In the data rows, the value 500 means zero.
In each game, the first row plays the second. By how much does the first row win? 15 means about a draw, 30 a big win and 0 a big loss. Wins can go round in a circle. Each row has two weighted sums of its numbers, A and B, taken from their middle values. A row wins by its A times the other's B, less its B times the other's A.
array([479, 621, 558, 444, 529, 570, 573, 467, 555, 380])
array([452, 478, 558, 338, 562, 505, 666, 573, 404, 596]) -> 17
array([581, 297, 450, 551, 389, 391, 475, 590, 333, 648])
array([467, 483, 474, 402, 585, 524, 595, 430, 591, 408]) -> 11
array([487, 533, 492, 496, 490, 497, 526, 483, 448, 426])
array([511, 415, 466, 483, 534, 495, 536, 425, 540, 468]) -> 16
array([615, 325, 418, 646, 300, 400, 369, 596, 518, 641])
array([475, 492, 490, 422, 608, 480, 610, 476, 524, 455]) -> 16
array([444, 591, 525, 453, 612, 611, 503, 370, 584, 311])
array([407, 649, 601, 365, 568, 511, 575, 586, 403, 612]) -> 10
array([618, 546, 505, 609, 369, 496, 395, 583, 378, 612])
array([560, 454, 485, 548, 394, 437, 475, 544, 413, 593]) -> 17
array([408, 539, 533, 437, 578, 494, 555, 483, 511, 480])
array([464, 625, 520, 508, 581, 598, 494, 339, 632, 338]) -> 16
array([524, 465, 496, 563, 434, 451, 471, 583, 405, 608])
array([492, 536, 487, 513, 499, 508, 461, 408, 547, 461]) -> 16
array([497, 493, 488, 515, 485, 522, 515, 503, 531, 485])
array([473, 445, 433, 505, 570, 542, 537, 322, 617, 340]) -> 18
array([582, 442, 539, 642, 332, 433, 386, 653, 409, 663])
array([503, 562, 531, 502, 503, 534, 457, 502, 478, 483]) -> 18
array([492, 591, 570, 465, 536, 584, 532, 402, 491, 388])
array([581, 386, 422, 644, 418, 465, 408, 489, 545, 503]) -> 17
array([451, 564, 475, 451, 546, 500, 566, 435, 539, 439])
array([392, 638, 552, 396, 602, 607, 556, 412, 595, 383]) -> 13
array([463, 592, 560, 364, 616, 513, 591, 489, 519, 454])
array([375, 517, 519, 392, 638, 560, 585, 476, 495, 488]) -> 11
array([454, 541, 506, 450, 547, 523, 573, 459, 475, 500])
array([526, 594, 525, 577, 458, 518, 350, 490, 492, 494]) -> 19
array([487, 452, 470, 512, 517, 499, 504, 474, 542, 471])
array([478, 581, 557, 513, 490, 507, 416, 527, 437, 440]) -> 17
array([552, 261, 418, 583, 380, 411, 496, 576, 471, 600])
array([486, 635, 559, 474, 570, 544, 534, 462, 522, 420]) -> 15
array([534, 573, 497, 569, 399, 509, 304, 419, 505, 517])
array([473, 618, 588, 393, 569, 531, 593, 442, 482, 459]) -> 24
array([542, 416, 462, 579, 392, 464, 486, 503, 432, 578])
array([459, 526, 496, 457, 545, 544, 543, 437, 515, 457]) -> 11
array([501, 594, 467, 617, 387, 520, 288, 513, 541, 455])
array([514, 578, 448, 568, 500, 590, 290, 342, 621, 308]) -> 14
array([389, 481, 472, 446, 623, 609, 502, 396, 590, 352])
array([528, 375, 441, 551, 390, 417, 517, 677, 420, 695]) -> 19
array([486, 640, 593, 419, 556, 510, 520, 455, 440, 515])
array([397, 582, 486, 411, 599, 547, 572, 406, 546, 410]) -> 12
array([535, 342, 448, 560, 425, 409, 451, 562, 462, 594])
array([461, 453, 514, 401, 526, 482, 679, 612, 504, 617]) -> 10
array([599, 447, 419, 648, 387, 464, 295, 523, 542, 460])
array([423, 610, 548, 359, 590, 581, 621, 501, 502, 545]) -> 18
array([504, 582, 550, 381, 564, 528, 574, 515, 504, 486])
array([456, 640, 601, 378, 535, 566, 603, 549, 439, 463]) -> 21
array([509, 382, 496, 445, 517, 456, 615, 512, 496, 499])
array([539, 340, 403, 638, 398, 471, 413, 385, 577, 426]) -> 16
array([509, 457, 461, 521, 528, 547, 443, 318, 650, 303])
array([455, 625, 518, 484, 582, 568, 463, 321, 578, 363]) -> 13
array([459, 617, 591, 479, 545, 541, 473, 512, 477, 418])
array([570, 365, 409, 549, 391, 387, 534, 646, 426, 638]) -> 20
array([473, 581, 552, 492, 487, 517, 501, 559, 437, 532])
array([478, 448, 509, 423, 491, 458, 578, 506, 412, 571]) -> 14
array([514, 579, 508, 584, 432, 490, 372, 501, 470, 505])
array([462, 495, 488, 466, 551, 522, 477, 557, 536, 474]) -> 17
array([424, 592, 530, 468, 609, 568, 498, 345, 547, 355])
array([503, 528, 516, 512, 483, 537, 480, 462, 527, 442]) -> 16
array([435, 624, 541, 459, 580, 520, 470, 427, 544, 391])
array([559, 554, 489, 545, 389, 443, 485, 558, 407, 618]) -> 11
array([510, 419, 460, 557, 436, 455, 434, 611, 520, 600])
array([554, 386, 499, 612, 393, 466, 423, 531, 494, 621]) -> 17
array([537, 411, 468, 574, 488, 510, 458, 527, 533, 479])
array([532, 427, 452, 468, 512, 464, 576, 487, 514, 489]) -> 14
array([485, 342, 458, 511, 487, 448, 560, 552, 486, 545])
array([554, 554, 514, 627, 383, 471, 375, 564, 421, 601]) -> 19
array([506, 479, 495, 402, 562, 473, 575, 559, 505, 525])
array([547, 510, 477, 520, 519, 535, 515, 382, 583, 393]) -> 19
array([551, 513, 490, 618, 369, 501, 353, 539, 419, 504])
array([405, 650, 611, 418, 568, 591, 499, 424, 477, 461]) -> 17
array([506, 502, 503, 482, 461, 525, 496, 494, 519, 467])
array([440, 605, 534, 401, 641, 606, 528, 305, 591, 332]) -> 12
array([602, 533, 512, 523, 480, 485, 504, 592, 424, 582])
array([366, 677, 611, 311, 658, 542, 603, 513, 492, 453]) -> 6
array([527, 395, 465, 594, 367, 448, 448, 660, 412, 593])
array([581, 435, 432, 686, 393, 482, 385, 437, 467, 449]) -> 20
array([553, 598, 535, 636, 392, 455, 324, 535, 417, 516])
array([456, 523, 496, 414, 586, 545, 563, 427, 508, 400]) -> 19
array([507, 442, 481, 561, 450, 464, 474, 558, 531, 522])
array([466, 490, 544, 400, 555, 528, 583, 539, 406, 582]) -> 15
array([515, 396, 422, 563, 434, 496, 442, 536, 545, 481])
array([518, 643, 544, 390, 505, 505, 556, 579, 420, 560]) -> 2
array([511, 587, 535, 481, 522, 574, 439, 461, 475, 491])
array([439, 555, 553, 351, 658, 507, 647, 474, 580, 510]) -> 14
array([447, 611, 580, 401, 578, 544, 619, 548, 462, 459])
array([518, 187, 364, 634, 378, 403, 444, 519, 603, 565]) -> 20
array([512, 473, 487, 577, 436, 521, 481, 395, 497, 451])
array([566, 417, 449, 557, 359, 408, 419, 648, 429, 622]) -> 13
array([509, 612, 612, 474, 518, 458, 554, 612, 391, 557])
array([478, 675, 579, 399, 605, 547, 564, 555, 361, 557]) -> 17
array([505, 588, 489, 609, 413, 512, 373, 444, 521, 437])
array([443, 517, 521, 427, 585, 523, 562, 521, 543, 473]) -> 16
array([577, 397, 491, 565, 413, 444, 435, 675, 414, 640])
array([456, 604, 560, 422, 561, 545, 621, 470, 489, 469]) -> 15
array([601, 401, 422, 669, 405, 494, 363, 378, 536, 430])
array([429, 561, 464, 506, 548, 551, 512, 409, 556, 335]) -> 9
array([449, 623, 550, 501, 519, 516, 438, 492, 430, 483])
array([526, 448, 509, 600, 384, 454, 496, 644, 430, 606]) -> 11
array([479, 517, 463, 529, 510, 534, 471, 411, 573, 334])
array([459, 632, 577, 457, 547, 516, 563, 545, 453, 518]) -> 11
array([443, 586, 572, 386, 583, 509, 567, 501, 484, 483])
array([462, 517, 543, 391, 541, 480, 590, 501, 485, 533]) -> 14
array([558, 381, 468, 597, 486, 462, 467, 479, 553, 481])
array([541, 512, 498, 570, 408, 494, 465, 642, 444, 521]) -> 18
array([488, 434, 462, 401, 604, 506, 647, 449, 602, 374])
array([405, 642, 553, 425, 628, 554, 560, 433, 493, 412]) -> 8
array([563, 402, 466, 529, 445, 456, 465, 565, 450, 580])
array([422, 522, 576, 375, 632, 505, 639, 550, 440, 520]) -> 15
array([495, 583, 567, 360, 591, 502, 612, 579, 440, 500])
array([455, 594, 544, 452, 553, 528, 558, 586, 388, 514]) -> 20
array([558, 443, 481, 597, 375, 515, 393, 464, 433, 511])
array([503, 447, 488, 571, 423, 398, 446, 622, 402, 663]) -> 29
array([460, 498, 549, 434, 555, 475, 622, 660, 484, 585])
array([466, 575, 516, 469, 549, 569, 512, 325, 579, 339]) -> 16
array([417, 499, 518, 357, 622, 542, 623, 421, 585, 421])
array([561, 494, 487, 598, 364, 460, 370, 596, 374, 635]) -> 16
array([519, 427, 519, 475, 450, 467, 511, 577, 484, 547])
array([578, 509, 472, 652, 362, 508, 314, 505, 465, 464]) -> 17
array([556, 304, 396, 580, 422, 441, 446, 534, 518, 513])
array([601, 485, 506, 588, 428, 496, 380, 494, 468, 527]) -> 16
array([462, 506, 472, 452, 605, 564, 563, 397, 555, 359])
array([582, 490, 457, 569, 465, 516, 388, 442, 572, 440]) -> 12
